In the rows, 128 means zero.
The same turns and mirrors carry the whole set onto itself and the rows of a family onto each other. Which other rows belong to the same family as each row named below? List them in the order they appear above.
These 18 rows form 3 families of 6 rows each.
Z_619: [153 149  96 122 111 123 124 126 114 146 130 132 138 106 111 140]
Z_122: [159 183 123 135 100 144 126 125 126 119 120 147 132 136 131 114]
Z_22: [150 143 110 130  86 114 133 131 140 133 116 132 139  97 123 112]
Z_912: [139 182 106 122 115 151 138 129  97 132 134 134 121 121 123 129]
Z_752: [136 175 120 132  88 143 150 133 127 118 119 135 124 110 136  98]
Z_178: [136 185 109 129  98 150 140 134 111 120 124 139 119 125 129 110]
Z_918: [164 155 140 136 105 130 139 116 137 131 119 128 145  97 137 111]
Z_744: [165 152 133 131 122 131 135 112 123 143 129 123 147  96 130 131]
Z_897: [140 160 127 131  96 133 154 128 127 127 122 122 130  90 137 102]
Z_89: [142 155 123 126 112 134 152 122 114 140 131 116 132  83 131 121]
Z_772: [161 181 117 130 118 148 121 120 110 130 128 144 133 134 124 132]
Z_913: [151 163  89 123 104 132 118 130 112 137 127 143 131 126 108 138]
Z_861: [147 159 102 131  79 124 127 136 138 122 113 144 132 118 121 106]
Z_501: [164 167 123 128 128 140 128 115 109 143 132 130 140 115 124 142]
Z_495: [152 139 106 124 102 114 132 126 127 142 124 127 142  92 117 129]
Z_560: [161 170 135 139  96 136 136 123 139 120 114 141 138 119 138 103]
Z_848: [147 166  92 128  88 131 121 135 124 125 120 150 129 130 114 118]
Z_889: [141 166 113 122 121 142 144 124  98 142 137 122 128  98 123 136]

Same family as Z_848: Z_619, Z_22, Z_913, Z_861, Z_495
Same family as Z_772: Z_122, Z_918, Z_744, Z_501, Z_560

The same turns and mirrors carry the whole set onto itself and the rows of a family onto each other. Which other rows belong to the same family as each row named below? List them in the order they appear above.
These 33 rows form 11 families of 3 rows each.
Z_404: [118 123 156 144 111 128 139 103 134 116 142]
Z_490: [143 138 116 130 130 112 132 120 120 116 136]
Z_221: [137 135 109 151 120 125 125 115 123 106 123]
Z_121: [130 116 138 128 113 134 148  99 118 144 118]
Z_666: [117 131 158 142 111 119 129 111 122 106 130]
Z_761: [140 111 109 138 132 121 134 111 116 105 134]
Z_679: [132 136 158 140 109 121 139 123 120 114 140]
Z_51: [133 113 133 129 131 143 136 108 112 145 123]
Z_564: [126 107 138 138 116 140 149 112 124 142 127]
Z_530: [132 129 148 131 124 132 142 122 127  98 150]
Z_546: [136 114 139 129 124 139 135 114 103 141 119]
Z_928: [142 119 117 134 135 144 132 117 137 110 117]
Z_82: [126 118 146 132 119 119 145 113 118  90 137]
Z_559: [139 115 149 133 117 145 153  97 107 126 125]
Z_983: [154 136 121 138 131 131 122 120 122 106 121]
Z_825: [139 128 123 144 131 134 122 102 141 100 128]
Z_298: [124 119 131 132 121 152 137 101 104 129 113]
Z_964: [124 112 135 141 120 130 127 100 106 138 115]
Z_974: [126 105 133 135 129 145 130  95 122 135 122]
Z_366: [111 133 148 138 111 133 140 121 120 112 145]
Z_703: [133 127 118 142 133 124 111 114 126 106 123]
Z_620: [143 128 130 127 121 124 145  99 102 133 112]
Z_352: [127 137 152 129 111 122 144 115 138 104 133]
Z_760: [139 140 110 149 123 135 126 111 124 105 130]
Z_768: [148 140 124 136 136 135 125 114 133 102 124]
Z_183: [133 133 148 148 109 130 147 115 142 105 131]
Z_799: [126 135 153 116 120 118 145 118 114 111 130]
Z_648: [124 115 131 133 118 142 136 105 102 126 104]
Z_843: [153 122 110 143 132 136 134 108 121 119 138]
Z_922: [109 127 148 137 109 123 137 126 120 110 137]
Z_524: [129 138 159 143 109 125 146 112 127 119 140]
Z_961: [144 128 109 129 133 130 127 113 136 116 124]
Z_494: [132 105 135 137 115 126 150  96 101 120 123]

Same family as Z_760: Z_298, Z_366
Same family as Z_494: Z_761, Z_82
Same family as Z_352: Z_121, Z_961
Same family as Z_648: Z_221, Z_922
Same family as Z_768: Z_51, Z_524
Same family as Z_983: Z_679, Z_546

